One turning vector, and how many steps it has turned:
The counts run from 0 to 434.
[119 166 111 146 175 114 143 109 137 134  73 166  94 116 129 127 105 105
 105 116 139  89 113 155 125 158 150 102 150 125 109 155 147 158  96 115
 116 116 146 180 165  97 155 147  75  95 122 160  96  99 113 130 153  97
 145 155 125  91 122 135  93 159 159 170 166 181 125 107 138  86 103 114
 116 131] | 132
[136 113 116 124 168 123 155 136 151 133 101 150 144 181  84  97 122 122
 131  91 146 137 149 125 120 141 111  51 174 142 125 136 108 122  60 134
 127  62  88 123 128  83 139 122 122 155 136 127 156 160 126 123 114 111
 139 127 114  95 145 145 110  77 152 102 145  96 112 154 117 105 150 154
  82 114] | 336
[107  96  83 165 129 144 149 111 142 135  74 120 162 171 153 154  88 152
 163 146 103 121 131 155 128 112 146 121 136 110 129 153  98 205  99 119
 112 135 179 162 143 145 148 141  98 163 113 134 142 134 135 117  84 156
 107 148 119 126 108 102 117  66 139  93 132 161 122  98 123 128 130 158
 146 150] | 99
[115 114  79 178 172 124 141  96 146 154  69 150 164 143 133 115 101  88
 133  86 116 110 154 126 110 158 121 108 114 133 130 172 116 170  67 134
 121 126  93 135 120  82 118 115  97 145  96 152 161 145 119 115 152 123
 152 175 127  96 150 154 130 101 139  97 142 161 107 144 114  82 139 173
 106 112] | 124
[163 189 169 178 119 114 121  96 114 143 112 126  61 131 164 137 141  87
 115 121 130 140 105 113 152  94 141 146 130 124 112 100 119  79 125 106
 148 169 116 178 117 157 137 128 157  87 146 147 113  99 143 114 121 137
 152 146 104 113 137 115 126 137 150 159 127 189 125 111 145  89 111 113
 175 105] | 43
[157 121 152 156 114 153 100 116 112 131 125  89 133 152 164 157 118 133
 116 128 106 197  99 161 157  95 150 132 116 159 176 117  95 115 111 120
 152 133 148 165 127 136 184 164 162 135 145 156 141  84 141 117  74 107
 179 101  82 144 159 137 138 103 155 125 119 163  98 125 121 107 137 148
 104 140] | 52
[111 104 168 144 132 134 142 145 139 119 130 123 179 183 142 145 108 128
 160 132 124 108  88 132 128 108 130  95 133 101 112 143 116 173 110 104
 165 137 149 168 112 153 202 176 133 165 141 135 113 141 145 137  89 108
 142 100 148 104 158 128 134  98 159 133 160  95 126  66 142 122 143 114
  92 169] | 83
[178 157 128 157 108 127 150  74 143 137 130 147 112 102 143 145 195  87
 140 138 148 157 138 126 133  87  95 125 166 123 117 116 117  62  66 114
 177 165 116 156 125 129 129 148 116 113 144  97 118  96  86 141  90 183
 104 111 129 127 144 122 157 153 152 129 139 145 134 108 111  94 144 138
 156 117] | 182
[149 127 115 170 164 126 135  98 124 123  84 110 104 171 187 135 115 140
 125 121 123 132 131 139 152 135 176 131 125 127 140 117  81 185 147 113
  79 118 155 159 132 154 110 101 141 110 151 163 151 122 137 113  97 134
 137 178 103 108 116 126  91  91 145 137  86 204 138 145 134  89 113 166
 166 127] | 238
[153 107 130 115 144 144 143 138 141 113 130 133 117 183 145 145 158 123
 122 165 156 166 107 160 149  93 146  77 164 125 166  99  92 126  87 124
 135 124 184 163 144 128 152 175 152 144 138  87 137  88 101 130  47 153
  99  99  68 155 113 122 126 116 150 136 113 134 146 126 119 147 140 110
 127 144] | 191
[151 161 128 144 154 112 166 115 148 123  83 142  61 173  99 133 144 129
 144 136 174  97 152 119 149 127 143  85 180 127 103 147  98 127 106 122
  87  96 104 143 146 130 121  83 119  75 137 141 143 124 112 140 113 163
 141 168  80 126 136 146  98 130 155 160 141 173 142 133 150 103 129 158
 173  98] | 13
[166 131 123 170 171 127 139  96 132 116  95 114 109 167 185 136 124 132
 119 115 129 137 131 139 155 147 172 136 118 123 138 120  79 186 147 120
  80 118 152 152 127 142 115  96 142 111 158 166 153 121 133 127 101 127
 141 178 108 102 117 140  89  92 144 142  81 195 149 146 140  78 116 171
 161 129] | 239
[169 175  92 137 182 106 130  85 120 139 106 167 133  90 119 105 114  88
  96 103 107 151 117 137 117 144 123 125 163 174 121 154 147 141  98 127
 125 101 105 150 132  94 149 145  88  78 138 131 117 101 107 137 149 101
 142 125 132 106 149 116 103 165 122 136 142 171 135 122 102  64 119 137
  68 100] | 137
[131 167 123 159 136  88 120  81 109 147 103 111  62 125 184 135 135 111
 134 111 137 153 139 138 148  79 144 125 153 128 140  95 100 102 119 132
 123 132 145 161 122 153  98 133 158 126 150 143 145 103  97  93  68 150
 117 160 100 136 118 116  82 137 131 158 115 186 148 174 142 114 111 124
 150  93] | 373
[129 137  94 158 131 111 111 117  69 159 127 117 136 158 131 133 103 107
 140 153 107 156  85 112 152  93 117 110 111 133 135 157  93 190 122 142
 103 151 159 192 117 118 110 161 128 139 109 107 147 124 108 125  95 154
 126 129 113 159 147 101 108  99  93 161 130 159 182 105 157 133 135  72
 119  84] | 283
[165 132  91 152 171 116 145 133 118 125 146 156 155 174 149 129 131  99
 131 142 106 145 113  68 152 105 135 120 137 108 110 126  87 183 138 113
 116 140 140 166  83 169 120 137 159 114 136  91 138 141 138 130 100 174
  91 121 103 125 137  96 144  81 112 144  71 138 174 107 156 120 122 108
 148 136] | 420
[144 138 182 137 178 120 158 119 147 101 110 143 109 196 125 134 129 125
 148 128 140  99 117  96 128 143 161  93 171 113 112 113 113 159 116 108
 101  87 139 168 102 182 196  94 160  74 152 132 114 139 153 156 103 126
 145 131 105 101 127 114  94 111 171 149 113 137 134  90 124 101 118 134
 141 152] | 223
[131 132 128 172 102 129 126 136 101 151 114 119 124 162 183 145 100 109
 131 131 122 154  88 137 159  78 130 109 125  94 114 109  96 129 154 101
 160 176 152 186 128 159 103 198 154 176 154 122 126 139 137  85  66 148
 105 138 126 128 134 109 143  87 137 135 123 149 143 110 161 143 121 111
 147 122] | 70
[136 143 122 164  87 123 127 132  94 153 120 108 144 145 166 147  89 124
 148 112 115 159 104 106 153  70 107 108 150 111 105 125 108 103 152 108
 189 152 113 170 110 160 122 186 149 171 171 137 118 142 134  75  71 160
 135 116 136 130 173 110 149  77 138 130 138 136 120 107 150 131 143 144
 137 121] | 67
[153 122 155 158 116 149 102 130 104 132 133  86 127 165 161 151 112 141
 115 134 114 190  94 160 164 102 149 125 115 145 179 118  94 119 115 127
 144 133 159 174 132 127 193 164 164 140 145 154 138  80 140 118  73 103
 178 101  75 146 160 138 127 103 154 136 121 160 104 122 122 120 142 134
 109 142] | 53
[153 144 106 139 161 120 127 124 134 139 122 170 144 126 147 128 161  80
 112 163 127 123  80 133 113  85 119 127 129  93  89 128 112 167  88 104
 145 176 157 171 135 116 133 182  76 133 123 104  99 113 113 137 133 126
  91 109 145  89 122  90 136 129 133 166 142 132 171  82 145 101 142  57
 129 144] | 299
[152 100  76 184 142 135 149 136 140 130 121 135 201 182 140 114 132 109
 155 126 110 152 147  89 146 116 123 119 117 111 117 147  78 170 100 110
 129 143 112 134  80 144 119 116 138 147 121 122 163 147 148 118 107 164
 127 134 106 106 168 128 182  58 121  95  91 123 129 127 159 112 147 169
 141 150] | 425
[134 144 123 169  92 123 124 137  98 153 113 112 139 154 175 142  90 120
 145 123 117 160  95 121 158  64 117 108 136 103 111 109 109 109 154 103
 185 160 132 178 119 160 119 193 151 180 163 134 117 139 138  67  68 157
 127 123 137 134 157 100 147  76 138 125 141 139 127 103 153 135 135 132
 141 123] | 68
[122 131 162 140 146 114 153 116 114 118 125 151 144 169 137 144 106 101
 158 145 125  93  80  87 122 111 123 104 147  91  95 127 128 182 125 112
 142 142 162 192 101 176 187 152 135 120 135 110  96 156 141 147  98 146
 108 115 159 109 133  89 112 102 146 150 141 126 159  50 134 117 121  89
 124 140] | 87
[151 136 105 143 138 129 155 138 149 111 155 130 180 148 134 143 133 157
 153 144 110 149 128 126 158  91 131 126 178 117 109 154 104 149 136 102
 170 118 129 145 109 169 197 177 125 126 172 134 108 106 129 128  85 146
 145  70 112 130 186 124 157 110 151 155 138 108 117  89 166 113 145 146
 114 185] | 412
[123 114 113 178 141 134 145 159 143 119  89 140 151 184 148 131 121 130
 148 142 140  93 122 127 152 131 156  98 113  75  90 134  97 170 102  85
 120 145 164 171 124 143 151 123 106 151 124 153 113 126 153 119 125 127
 130 146 110  72 140 128 157  84 166 137 127 129 120  97 181 116 128 135
 176 192] | 431
[177 117 149 125 152 147 164 119 149 109 155 146 145 190 115 141 191 111
 150 133 161 140 143  89 140 116  98  71 169 120 138 119  87 118  92 136
 143 104 104 134 106 127 142 125 157 132 158  92 153 139 102 159  77 167
 117  96 112 141 159 164 130  97 145 143 114  97 158 130 124 107 164 144
 127 131] | 197
[118 122 141 152 118 121 109 120 123 152 130 105 142 147 105 123 155  95
 154 126 137 167 136 133 131  86 106  86 128 146 161 128 104  85  22 144
 151 135 116 152  82  95 168 132 142 165  97 113 157 100 106 121  91 117
 159 102  86 133 166 136 146 131 133 121 163 104 115 144 129 125 147 107
  86 109] | 171
[152 123 143 169 149 118 127  83 156 139 134  95 128 129 190 140 185 105
 129  98 135 173 154 156 148  99 135 133 127 138 166 123  81 114  99 129
 143 142 107 120 109 129 118 146 156 159 158 149 172  95  86 122  76 113
 158 133 110 134 161 179 122 136 131 143 120 150 140 188 139  87 144 157
 102 123] | 379
[152 151 133 158 148 101 126  75 121 144 114 108  80 123 194 138 162 102
 120 106 142 165 140 139 148  89 141 133 137 133 160 100  92 112 117 131
 118 148 130 154 117 148  83 133 159 131 148 140 162  99  86 111  71 138
 124 161 102 137 120 139  92 137 120 154 105 186 161 181 140  95 120 129
 145  92] | 375
[131 109 105 122 149 125 147 142 156 134  79 147 132 180  90 122 108 119
 155 124 134 142 153 127 118 107 146  72 187 174 143 146 111 137  71 126
 124  71 108 111 107 117 160  98 140 105 107 110 156 111 129 122 104 152
 141 132  51 152 150 120 123 125 142  89 133 148  89 147  98 134 138 173
  84 111] | 6
[122 116  90 179 105 129 137 130 131 163 120 108 172 141 129 137 130 122
 165 139 124 134 126 140 144  90  87 121 111 105 105 180  85 153  78 125
 151 162 117 147 126  95 124 164  72 188 122 145 146 130 106 121 111 136
 151 123 146 116 178 148 166  87 130 140 185 112 134 113 175 107 170 129
 131 128] | 291
[171 127 118 115 199 110 157 107 164 114 102 182 129 143 123 111 160  57
 122 126 140 139 125 114  94 113 146  96 189 166 133 129 123 152  94 105
 122 100 106 109 101 121 141 121 129  68 123  82 128 102 106 145 126 149
 100 124  85 122 134 108 119 154 130 105 103 159 137 126  76 101 135 149
  84 107] | 1
[ 94 126  96 164 148 130 139 120 154 151  58 144 141 137 127 119  89 114
 135  97 127  96 148 160 116 152 133  95 128 126 123 175 129 158  66 121
 123 116 110 150 148  85 145 131  87 147 102 180 131 127 122 109 148 105
 168 168 117  91 147 153 125 119 155 109 172 160  84 133 135  93 128 164
 105 137] | 127
[167 126  99 137 188 132 167  94 157 104 119 152 169 147 145 137 151 135
 138 127 128 103 132 133 120 151 114 125 139 104 111 160 101 221 113 132
 112 110 140 141 143 121 151 130  69 128 163 142 131 142 101 162 129 135
 117 128 171  82 137 136  90  89 146 150 124 137 165 100 120  66 156 154
 134 159] | 106
[152 127 105 157 143 121 157  83 127 139 117 156 184 142 146 141 114  87
 164 123  93 131 113  87 105 111  98 142 145 120 100 143 124 177 122 115
 152 154 125 162  89 168 145 132 125 116 131  91 128 163 131 139 104 179
  93 125 169 120 137  76 130  91 122  93 117 144 153  64  92  90 133 152
 121 108] | 92
[151 168 113 165 143 107 132  89 101 164 115 125  95 125  97 112 143 116
 136 124 149 145 145 129 157 136 102  93 132 150 129 165 100 127  70 152
  86 118 111 169 143  81 106 116 103 113 120 152 163 120  82 152 119 136
 149 163 121 134 144 155 109 132 119 171 156 150 164 152 172  82 130 123
 134  59] | 150
[179 127 125 172 173 123 133  90 134 111  96 111 114 161 181 136 135 128
 120 110 123 136 133 131 147 146 162 137 110 131 144 127  76 188 145 121
  87 121 142 142 130 143 111 100 130 110 159 169 158 122 126 134 108 122
 155 169 113 102 134 153  90  98 145 146  82 190 154 144 135  66 126 177
 157 137] | 240
[105 142  63 119 179 101 136 138 123 131  83 166 164 141 128 113  68 136
 124 112  98 110 116 114 105 108 134  95 164 112 106 136 127 185 125 134
 150  76 133 139 112 117 156 153  96 151 149 140 101 146 131  81 127 123
 121 116 123  80 137  79  80  80 140 134 129 134 112 127 119 122 145 126
  87 158] | 113
[129 134  67 120 180 110 147 124 145 117  95 159 186 141 130 113  92 139
 136 110 102 121 123 120 102 115 120 116 164 116 100 146 120 188 131 123
 154  79 118 129 116 119 164 151  77 149 161 146 107 150 122  98 131 122
 125 105 147  68 154  97  87  78 151 138 141 120 118 125 111  97 157 146
  84 169] | 111
[137 116 153 158 145 117 124 106 158 137 132  91 140 139 179 143 163 121
 137  97 139 160 152 164 145  92 137 123 131 134 173 132  84 116 102 124
 154 128 106 123 105 122 144 163 155 168 159 169 164  88  91 114  74 101
 173 118 106 129 175 182 125 135 146 151 137 138 113 180 144 102 150 151
  88 144] | 381
[148 132 101 166 138 117 121 107  80 168 135 118 146 151 130 132 128  92
 145 149 114 150  98 103 153 104  94 110  99 131 130 165  82 190 108 148
 106 161 138 182 109 107  99 147 118 144 111 106 161 128  98 145 102 157
 126 134 127 157 153 126 126  93  93 162 133 155 190 111 159 115 140  92
 125  76] | 285
[181 106 107 116 198 139 149 116 151 118 114 166 138 174 105  97 150  97
 102 106 138 154 131 125 122 158 120  70 158 151 140 121  95 150  71 134
  99  80 115 130 147  80 116 136 123 124 140  97 159 140 114 150 113 122
 106 133 116 105 110 137 102  94 132 116 104 121 158 146  97  88 145 141
  96 100] | 332
[145 166 124 138 156  91 106 125 117 142 116 140  87 113 146 109 156  93
 100 136 136 175  94 159 143  72 144 101 147 135 122  97 109 103  81 113
 128 143 155 167 131 102 113 174 117 134 139 124 118  75  95 109 102  93
 115 118  99  99 113 108 110 168 120 173 134 144 159 150 162 118 122  50
 104 108] | 162
[182 156 157 158 119 133 133 104  91 127 166 109 143 149 138 142 145 112
 140 115 127 154 106  73 163 114  76 114 132 123 124 129 108 113 147 144
 172 143  91 168  99 145 149 149 156 134 180 133 127 141 125 134  95 162
 155  93 149 138 188 141 127  89 140 167 130 131 156 105 137  91 150 141
 133 104] | 62
[128 156 159 170 124 110 114 133 128 146 105 107 107 167 119 127 125 120
 140  91 130 139 143  98 143  92 125 110 134 133 124 124  98  72  86 126
 153 109  74 139  78 130 171  95 161 121 125 177 146 122 151 106 126 106
 206 129  82 102 184 139 133 102 161 133 156 130  86 148 154 103 148 135
 119 119] | 36
[101 123 148 156 105 121 109 124 117 154 123 109 136 156 101 129 151 106
 162 128 145 157 133 123 136  80 109  80 129 134 155 126 106  80  24 144
 156 126 123 159  85  99 175 133 144 169  98 123 150 101 107 122  89 120
 164 104  83 137 163 137 145 129 135 126 169 101 116 140 139 134 149 104
  96 120] | 172
[115 103  93 158 150 144 152 109 142 125  81 131 146 176 153 147 109 152
 152 155 119 106 117 161 135 130 150 119 124  98 121 148  92 221 102 122
  91 132 190 172 157 133 142 135  86 155 123 137 140 130 123 136  92 145
 105 154 134 114 102 117 104  72 148 123 127 159 147  91 132 113 132 148
 155 152] | 101
[123 111  76 174 171 122 138  96 144 157  71 155 164 135 139 112 109  75
 130  89 119 110 151 124 108 163 115 106 112 130 138 171 114 174  76 137
 114 125  91 129 112  91 101 110 105 140  92 144 160 150 116 115 153 130
 146 176 128  94 144 147 125  96 125 100 129 166 121 142 115  80 138 171
 106 103] | 123
[178 115  93 108 200 139 150 115 146 123 111 181 123 168 118 107 150 103
  88 126 144 152 111 145 121 148 130  73 159 142 141 109 102 157  85 123
  96  90 145 136 164  85 105 141 114 119 137  89 151 132 112 145 112 128
  84 133 105 102  93 121  93  93 134 120  98 137 160 142  96  99 138 126
 106 106] | 330
[201 158 145 176 123 131 114  77 126 138 129 111 115 118 182 139 154  83
  99 108 105 190 113 134 148  95 131 168 120 156 146 109 105  94 116 102
 151 172 113 149 113 144 139 144 150  96 152 144 141  89 135 126 105 129
 153 125 109 120 156 127 145 129 139 121 109 184 119 125 111  70 126 155
 134 110] | 47
[168 143  75 142 130 148 166  99 152 132 101 168 149 129 101 128 153 118
 144 124 137 124 144 131 114 127  80 103 171 121  95 147 120 112  62 124
 156 126 110 143 155  90 138 136  61 135 136 113 118 139 108 140 130 178
 107 120 150 104 140 118 145  92 161 111 161 134 120  92  98  79 154 176
 149 132] | 319
[156 150 131 161  96 127 131 118  93 143 146 110 151 139 156 146 108 116
 151 111 117 161 109  89 155  80  85 109 142 116 107 132 107 100 150 126
 193 142  94 159 103 154 139 172 153 162 180 136 119 149 129  92  79 167
 154  95 153 132 192 126 152  79 140 134 145 123 129 107 143 111 152 150
 128 119] | 65
[153 151 114 131 165  93 112 154 153 132  88 132  88 160 145 113 113 140
  97 117 117 173 120 165 144  70 186 119 171 153 126 109  92 117 127  94
 118  91 124 124 131 129 124 144 133 106 149 154 141  91 146  89 101  94
 141 134  54 103 128 103 101 127 147 142 114 162 108 172 145 121 126 118
 110 130] | 24
[160 105  75 174 155 128 151 130 136 134 131 141 202 180 144 115 138 107
 152 130 103 150 144  81 149 120 120 120 114 111 110 144  73 172 110 107
 128 145 108 139  72 143 114 118 141 144 115 110 163 152 139 129 105 170
 115 133 107 116 164 121 174  58 118 104  87 120 147 125 152 108 144 157
 139 137] | 424
